|  66 | 203 |  93 | 130 | 168 | 127 | 152 |  62 |  87 | 157 |  81 |
|  96 |  72 |  73 | 187 | 192 | 172 |  54 | 131 | 106 | 194 |  91 |
->
|  81 | 157 |  87 |  62 | 152 | 127 | 168 | 130 |  93 | 203 |  66 |
|  91 | 194 | 106 | 131 |  54 | 172 | 192 | 187 |  73 |  72 |  96 |

| 121 |  89 |  92 | 134 | 183 |
| 127 |  76 |  86 | 141 | 201 |
| 116 |  92 |  93 | 127 | 179 |
| 113 |  90 |  89 | 128 | 180 |
| 129 | 187 | 172 | 112 |  51 |
->
| 183 | 134 |  92 |  89 | 121 |
| 201 | 141 |  86 |  76 | 127 |
| 179 | 127 |  93 |  92 | 116 |
| 180 | 128 |  89 |  90 | 113 |
|  51 | 112 | 172 | 187 | 129 |

| 131 | 131 | 126 | 122 | 174 | 133 | 117 | 114 | 142 | 136 | 121 |
| 122 | 147 | 125 | 162 | 118 | 107 | 109 | 140 | 126 |  85 | 113 |
| 132 | 136 | 128 | 140 |  97 | 144 | 145 | 140 | 102 | 143 | 115 |
| 171 | 106 | 144 | 133 | 163 | 129 |  55 |  72 | 160 | 115 | 108 |
| 202 | 130 | 148 | 133 | 140 | 127 | 165 | 164 | 170 | 106 | 117 |
->
| 121 | 136 | 142 | 114 | 117 | 133 | 174 | 122 | 126 | 131 | 131 |
| 113 |  85 | 126 | 140 | 109 | 107 | 118 | 162 | 125 | 147 | 122 |
| 115 | 143 | 102 | 140 | 145 | 144 |  97 | 140 | 128 | 136 | 132 |
| 108 | 115 | 160 |  72 |  55 | 129 | 163 | 133 | 144 | 106 | 171 |
| 117 | 106 | 170 | 164 | 165 | 127 | 140 | 133 | 148 | 130 | 202 |

| 134 | 160 | 151 | 167 | 118 |
| 131 | 142 | 137 | 145 | 124 |
| 141 | 175 | 127 | 156 | 140 |
| 125 | 126 | 110 | 120 | 136 |
|  86 |  91 |  66 | 126 | 121 |
| 124 | 124 | 105 | 117 | 138 |
| 131 | 143 | 137 | 145 | 124 |
| 147 | 199 | 129 | 173 | 142 |
| 156 | 116 | 145 |  73 | 151 |
| 131 | 142 | 137 | 145 | 123 |
| 122 | 114 | 168 | 149 |  97 |
->
| 118 | 167 | 151 | 160 | 134 |
| 124 | 145 | 137 | 142 | 131 |
| 140 | 156 | 127 | 175 | 141 |
| 136 | 120 | 110 | 126 | 125 |
| 121 | 126 |  66 |  91 |  86 |
| 138 | 117 | 105 | 124 | 124 |
| 124 | 145 | 137 | 143 | 131 |
| 142 | 173 | 129 | 199 | 147 |
| 151 |  73 | 145 | 116 | 156 |
| 123 | 145 | 137 | 142 | 131 |
|  97 | 149 | 168 | 114 | 122 |

| 123 | 124 | 153 | 154 | 114 | 123 | 142 | 147 | 117 | 141 | 143 | 146 | 145 | 125 |
| 108 | 138 | 112 | 113 | 192 | 171 |  92 |  86 | 129 |  85 |  90 |  81 |  88 | 130 |
->
| 125 | 145 | 146 | 143 | 141 | 117 | 147 | 142 | 123 | 114 | 154 | 153 | 124 | 123 |
| 130 |  88 |  81 |  90 |  85 | 129 |  86 |  92 | 171 | 192 | 113 | 112 | 138 | 108 |

| 107 | 202 |  92 | 113 | 133 | 127 | 119 |  95 | 140 | 167 |
| 108 | 132 |  71 |  76 | 112 |  76 | 122 | 125 | 128 | 150 |
->
| 167 | 140 |  95 | 119 | 127 | 133 | 113 |  92 | 202 | 107 |
| 150 | 128 | 125 | 122 |  76 | 112 |  76 |  71 | 132 | 108 |

| 138 | 126 |  71 | 134 | 123 | 141 | 127 | 108 | 130 | 140 | 136 | 139 |
| 140 |  92 | 106 | 132 | 147 | 132 | 146 | 134 |  96 | 155 | 157 | 107 |
| 142 | 120 | 113 | 140 | 130 | 132 | 162 | 107 | 117 | 162 | 137 |  95 |
| 141 | 133 |  81 | 151 | 111 | 152 | 140 |  99 | 132 | 138 | 119 | 136 |
->
| 139 | 136 | 140 | 130 | 108 | 127 | 141 | 123 | 134 |  71 | 126 | 138 |
| 107 | 157 | 155 |  96 | 134 | 146 | 132 | 147 | 132 | 106 |  92 | 140 |
|  95 | 137 | 162 | 117 | 107 | 162 | 132 | 130 | 140 | 113 | 120 | 142 |
| 136 | 119 | 138 | 132 |  99 | 140 | 152 | 111 | 151 |  81 | 133 | 141 |
---
|  73 | 104 | 119 | 119 | 118 | 149 |  68 | 134 |
|  64 | 103 | 120 | 117 | 118 | 150 |  61 | 134 |
|  65 | 104 | 120 | 118 | 118 | 151 |  62 | 135 |
| 126 | 127 | 127 | 127 | 126 | 127 | 126 | 127 |
->
| 126 | 127 | 127 | 127 | 126 | 127 | 126 | 127 |
|  73 | 104 | 119 | 119 | 118 | 149 |  68 | 134 |
|  65 | 104 | 120 | 118 | 118 | 151 |  62 | 135 |
|  64 | 103 | 120 | 117 | 118 | 150 |  61 | 134 |

| 135 | 106 | 139 | 119 |  86 | 150 |  73 |
| 140 | 105 | 145 | 120 |  80 | 156 |  66 |
| 144 | 102 | 150 | 120 |  71 | 166 |  52 |
|  79 | 116 |  74 | 100 | 145 |  58 | 160 |
| 101 | 119 |  98 | 112 | 130 |  96 | 135 |
| 118 | 120 | 117 | 119 | 119 | 121 | 116 |
|  83 | 119 |  77 | 101 | 144 |  64 | 159 |
|  81 | 119 |  75 | 100 | 145 |  61 | 158 |
->
| 144 | 102 | 150 | 120 |  71 | 166 |  52 |
| 140 | 105 | 145 | 120 |  80 | 156 |  66 |
| 135 | 106 | 139 | 119 |  86 | 150 |  73 |
| 118 | 120 | 117 | 119 | 119 | 121 | 116 |
| 101 | 119 |  98 | 112 | 130 |  96 | 135 |
|  83 | 119 |  77 | 101 | 144 |  64 | 159 |
|  81 | 119 |  75 | 100 | 145 |  61 | 158 |
|  79 | 116 |  74 | 100 | 145 |  58 | 160 |

| 123 | 142 | 100 | 105 | 173 | 178 |  96 |  98 | 114 |  99 | 101 | 103 |  95 |
| 158 | 140 | 173 | 183 |  75 |  83 | 187 | 180 | 119 | 181 | 167 | 181 | 186 |
->
| 158 | 140 | 173 | 183 |  75 |  83 | 187 | 180 | 119 | 181 | 167 | 181 | 186 |
| 123 | 142 | 100 | 105 | 173 | 178 |  96 |  98 | 114 |  99 | 101 | 103 |  95 |

| 125 |  69 | 201 |
| 177 | 171 | 167 |
->
| 177 | 171 | 167 |
| 125 |  69 | 201 |

| 126 | 133 | 119 | 107 | 135 | 126 | 179 |
| 112 | 113 | 104 |  98 | 109 | 157 | 199 |
| 125 | 111 | 135 | 140 |  96 | 133 | 105 |
| 152 | 176 | 147 | 145 |  96 | 173 | 141 |
->
| 152 | 176 | 147 | 145 |  96 | 173 | 141 |
| 126 | 133 | 119 | 107 | 135 | 126 | 179 |
| 125 | 111 | 135 | 140 |  96 | 133 | 105 |
| 112 | 113 | 104 |  98 | 109 | 157 | 199 |

|  77 | 135 | 121 | 135 | 123 | 134 |  83 | 122 | 128 | 162 |
| 166 |  98 | 123 | 120 | 142 | 129 | 134 | 126 | 101 |  77 |
| 139 | 143 | 105 | 130 | 138 | 140 | 107 | 119 | 172 | 179 |
|  76 | 150 | 145 | 144 |  94 | 134 | 162 | 115 | 125 | 132 |
| 174 | 122 | 144 | 114 | 162 | 136 | 110 | 145 | 160 | 145 |
|  72 | 139 | 126 | 151 |  91 | 140 | 133 | 102 | 108 | 141 |
->
| 174 | 122 | 144 | 114 | 162 | 136 | 110 | 145 | 160 | 145 |
| 166 |  98 | 123 | 120 | 142 | 129 | 134 | 126 | 101 |  77 |
| 139 | 143 | 105 | 130 | 138 | 140 | 107 | 119 | 172 | 179 |
|  77 | 135 | 121 | 135 | 123 | 134 |  83 | 122 | 128 | 162 |
|  76 | 150 | 145 | 144 |  94 | 134 | 162 | 115 | 125 | 132 |
|  72 | 139 | 126 | 151 |  91 | 140 | 133 | 102 | 108 | 141 |

| 122 | 119 | 121 | 145 | 122 | 112 | 131 | 123 | 142 | 143 | 130 | 130 |
| 130 | 118 | 150 |  84 | 139 | 162 | 115 | 139 |  83 | 120 | 132 | 135 |
| 123 | 147 |  98 | 183 | 118 |  80 | 144 | 119 | 190 | 120 | 123 | 115 |
| 124 | 121 | 125 | 140 | 121 | 118 | 135 | 124 | 126 | 132 | 139 | 123 |
| 133 | 154 | 117 | 152 | 131 | 120 | 126 | 125 | 157 | 120 | 119 | 120 |
| 118 |  85 | 146 |  81 | 136 | 138 | 119 | 145 |  90 | 132 | 141 | 139 |
| 141 | 126 | 150 |  84 | 140 | 163 | 120 | 141 |  76 | 109 | 141 | 121 |
->
| 141 | 126 | 150 |  84 | 140 | 163 | 120 | 141 |  76 | 109 | 141 | 121 |
| 133 | 154 | 117 | 152 | 131 | 120 | 126 | 125 | 157 | 120 | 119 | 120 |
| 130 | 118 | 150 |  84 | 139 | 162 | 115 | 139 |  83 | 120 | 132 | 135 |
| 124 | 121 | 125 | 140 | 121 | 118 | 135 | 124 | 126 | 132 | 139 | 123 |
| 123 | 147 |  98 | 183 | 118 |  80 | 144 | 119 | 190 | 120 | 123 | 115 |
| 122 | 119 | 121 | 145 | 122 | 112 | 131 | 123 | 142 | 143 | 130 | 130 |
| 118 |  85 | 146 |  81 | 136 | 138 | 119 | 145 |  90 | 132 | 141 | 139 |

|  84 | 159 | 122 | 124 | 167 | 132 | 167 |  99 | 105 | 121 | 153 |
| 124 | 182 | 123 | 124 | 131 | 136 | 143 | 147 | 114 | 125 | 171 |
| 146 | 149 |  76 | 127 | 158 | 129 |  94 |  96 | 160 | 101 | 143 |
| 135 |  96 | 162 | 146 | 104 | 135 |  78 | 106 | 103 | 152 | 135 |
| 155 | 110 | 163 | 163 | 125 | 134 | 134 | 142 | 165 | 127 | 130 |
| 122 |  83 | 140 |  64 | 117 | 139 | 151 | 109 | 104 | 131 | 164 |
->
| 155 | 110 | 163 | 163 | 125 | 134 | 134 | 142 | 165 | 127 | 130 |
| 146 | 149 |  76 | 127 | 158 | 129 |  94 |  96 | 160 | 101 | 143 |
| 135 |  96 | 162 | 146 | 104 | 135 |  78 | 106 | 103 | 152 | 135 |
| 124 | 182 | 123 | 124 | 131 | 136 | 143 | 147 | 114 | 125 | 171 |
| 122 |  83 | 140 |  64 | 117 | 139 | 151 | 109 | 104 | 131 | 164 |
|  84 | 159 | 122 | 124 | 167 | 132 | 167 |  99 | 105 | 121 | 153 |
